One turning vector, and how many ticks it has turned:
The counts run from 0 to 237.
128 112 76 108 93 97 136 84 90 103 134 111 135 89 140 111 72 108 99 74 130 65 111 80 80 100 91 68 87 128 87 114 97 104 85 86 83 104 77 : 162
131 141 91 110 96 68 95 86 83 130 91 143 113 87 91 107 90 77 99 88 91 66 135 86 114 110 78 71 69 86 85 97 121 92 116 64 88 95 93 : 134
144 111 90 125 68 94 127 70 80 87 123 111 127 95 77 88 85 94 83 81 92 93 114 96 146 110 92 70 79 105 86 105 90 108 108 87 72 130 79 : 57
136 101 100 109 112 73 111 52 120 81 95 127 94 79 87 87 80 81 91 91 93 73 74 82 93 81 87 58 70 131 95 111 81 93 117 94 93 80 81 : 17
119 137 93 120 87 96 138 90 82 88 127 87 70 95 98 83 51 111 75 93 96 82 104 146 118 106 113 73 70 98 100 100 93 99 91 114 92 111 69 : 149
132 105 73 137 136 82 131 88 77 78 133 129 73 92 133 92 90 111 100 95 87 90 114 97 104 83 115 70 75 110 94 101 105 85 102 95 94 60 64 : 107
124 111 80 111 97 91 125 68 102 100 131 108 144 92 138 114 88 97 86 70 125 68 115 75 88 97 95 64 85 136 91 110 98 106 99 75 86 116 87 : 163
98 141 94 110 119 102 103 102 99 108 139 121 87 58 101 70 84 101 67 102 88 64 94 106 104 96 106 71 79 88 91 106 105 58 105 76 114 88 55 : 212
105 132 81 115 112 78 111 85 71 90 149 132 121 123 144 107 99 101 68 74 108 98 135 88 110 96 111 70 82 105 105 105 90 86 105 99 118 104 80 : 172
114 145 99 83 117 83 109 66 83 72 127 123 93 118 112 95 56 118 65 51 111 74 115 118 97 89 80 75 93 100 109 93 75 96 100 116 112 101 95 : 84
109 150 96 107 92 77 109 91 120 93 117 121 114 73 102 80 111 87 77 103 83 92 96 80 100 97 102 82 58 89 68 95 122 74 96 62 92 105 60 : 209
125 168 95 114 99 83 112 68 116 112 120 105 107 85 69 96 103 87 75 106 72 88 105 98 94 84 126 80 80 79 85 94 75 68 116 80 110 107 79 : 37
129 126 90 126 113 71 116 35 122 104 103 115 93 93 65 84 85 96 102 92 91 88 110 109 78 89 90 88 62 112 95 96 71 88 92 91 87 92 89 : 187
107 134 90 119 102 90 134 74 74 88 150 109 94 116 115 103 86 107 82 67 88 96 148 133 106 82 95 81 67 95 120 96 75 98 108 121 105 89 91 : 1
109 114 88 118 101 86 137 65 104 94 135 110 75 91 101 75 64 108 74 92 96 90 105 126 73 72 79 88 57 110 97 109 80 99 81 116 81 95 80 : 10
121 114 100 90 97 107 138 88 69 78 152 109 121 61 94 92 97 101 73 101 78 103 109 86 109 61 116 72 84 91 89 131 111 87 95 94 96 100 58 : 204
129 127 110 101 88 91 129 90 64 103 131 114 106 108 90 59 56 94 71 77 114 86 99 132 115 114 99 75 69 91 108 118 90 107 87 100 86 114 84 : 234
140 145 88 89 91 101 126 58 100 96 128 99 122 71 75 86 101 99 65 90 88 92 100 79 85 70 114 88 98 98 81 95 89 86 105 95 91 125 64 : 121
162 103 88 103 111 90 146 51 78 79 125 115 104 90 77 104 79 95 94 86 83 85 114 88 110 78 114 82 89 114 94 104 84 111 108 105 83 77 85 : 195
141 97 75 136 101 78 130 55 110 99 133 121 96 91 108 88 79 83 85 103 103 92 94 68 74 88 99 85 71 132 88 98 91 110 98 104 88 98 73 : 14
135 138 88 122 76 75 127 82 108 98 107 77 96 83 108 100 75 70 91 81 109 77 106 100 88 105 119 60 55 135 94 89 110 116 97 99 83 119 83 : 154
116 141 112 100 125 74 95 70 113 84 109 114 107 97 99 101 63 96 83 51 109 64 108 110 97 98 77 61 97 113 110 85 80 79 110 114 116 101 94 : 82
118 89 95 145 113 75 118 51 114 107 140 116 115 83 91 92 94 69 92 109 85 92 113 93 99 89 106 77 56 122 100 126 81 87 107 79 93 86 85 : 100
126 161 94 119 106 88 113 77 111 112 141 101 121 78 75 93 103 84 77 107 77 100 114 91 100 83 127 75 92 84 90 101 82 65 117 87 114 115 72 : 36
135 101 79 138 93 81 138 63 100 106 143 124 95 85 113 81 79 88 92 102 114 90 100 79 69 89 93 88 75 129 92 108 76 106 92 116 87 93 69 : 13
94 128 114 82 103 62 113 54 96 86 120 129 102 101 84 97 66 77 63 92 95 96 119 119 86 77 75 81 48 100 101 126 90 107 91 93 96 97 99 : 93
137 136 78 107 94 101 105 66 64 139 105 130 121 81 83 95 109 76 93 85 96 62 130 90 116 98 99 81 74 92 87 101 92 99 124 65 91 100 92 : 132
87 140 103 113 113 80 98 92 116 97 105 89 100 61 118 103 82 99 102 72 112 54 106 127 89 100 94 48 63 116 103 109 111 69 91 74 105 103 78 : 72
126 127 80 92 115 110 113 78 63 140 140 123 107 69 90 90 72 87 64 103 103 56 105 92 111 89 107 79 95 92 97 117 103 95 116 84 115 94 74 : 129
108 151 90 121 71 69 116 83 107 99 104 87 112 77 127 110 98 75 117 94 103 68 114 101 94 111 112 59 51 110 94 106 109 98 105 72 104 107 63 : 69
118 147 103 107 80 75 112 88 116 92 121 125 125 67 94 75 121 85 87 99 84 90 104 70 102 93 102 82 61 88 75 100 109 79 101 67 90 102 56 : 208
81 153 102 111 108 62 96 74 91 98 116 127 87 103 99 74 95 90 94 89 100 102 134 124 74 84 83 82 52 94 115 115 84 79 85 106 106 88 78 : 179
129 140 99 126 121 71 100 65 121 87 114 101 120 106 112 110 82 99 87 52 110 71 116 92 87 104 91 66 87 127 95 69 86 83 109 94 104 117 98 : 80
132 107 98 94 116 69 112 54 107 74 93 137 83 80 93 89 68 98 92 92 97 65 73 94 91 81 84 65 73 117 84 118 84 100 111 97 93 68 75 : 18
125 143 56 124 103 116 119 71 76 126 130 104 90 70 109 79 112 107 83 95 93 63 114 105 112 81 113 88 83 89 95 88 84 77 124 82 105 101 63 : 215
118 99 101 127 106 67 118 49 125 94 125 122 109 85 84 102 88 76 98 116 78 83 105 93 103 90 99 73 56 113 92 125 78 86 111 70 102 79 86 : 101
99 127 114 125 103 62 112 72 127 84 120 105 84 84 81 91 78 73 72 81 93 101 115 117 77 78 78 67 47 121 110 98 92 81 92 118 89 100 95 : 7
100 132 85 110 111 84 113 87 70 83 146 142 118 115 146 93 88 112 74 73 116 90 127 92 105 97 97 64 87 98 105 116 82 88 105 96 120 98 67 : 171
131 136 90 117 108 107 112 79 45 123 112 109 92 86 86 95 69 124 91 62 100 68 131 130 100 87 75 72 101 89 96 96 106 87 102 106 82 116 87 : 224
130 107 86 100 121 89 118 74 55 86 112 152 95 87 121 69 92 109 99 77 113 77 93 90 95 75 94 65 73 118 101 121 91 93 98 94 79 64 62 : 21
98 127 77 144 127 80 114 69 86 113 137 109 85 101 107 89 83 87 73 96 102 109 139 108 61 83 104 84 69 114 106 104 101 81 72 102 102 93 82 : 182
143 87 84 127 149 89 133 72 86 92 127 124 82 90 88 75 66 97 83 79 104 87 103 98 94 88 105 81 82 126 105 96 103 97 86 108 92 71 87 : 192
86 147 96 122 113 60 108 84 86 108 124 136 86 104 113 82 81 92 91 96 100 104 138 122 65 86 88 80 60 97 113 115 86 81 80 112 112 84 73 : 180
117 109 109 87 105 101 137 99 69 76 145 118 117 65 94 86 87 94 76 94 79 96 112 88 109 66 105 64 81 93 99 128 118 80 91 99 95 88 60 : 203
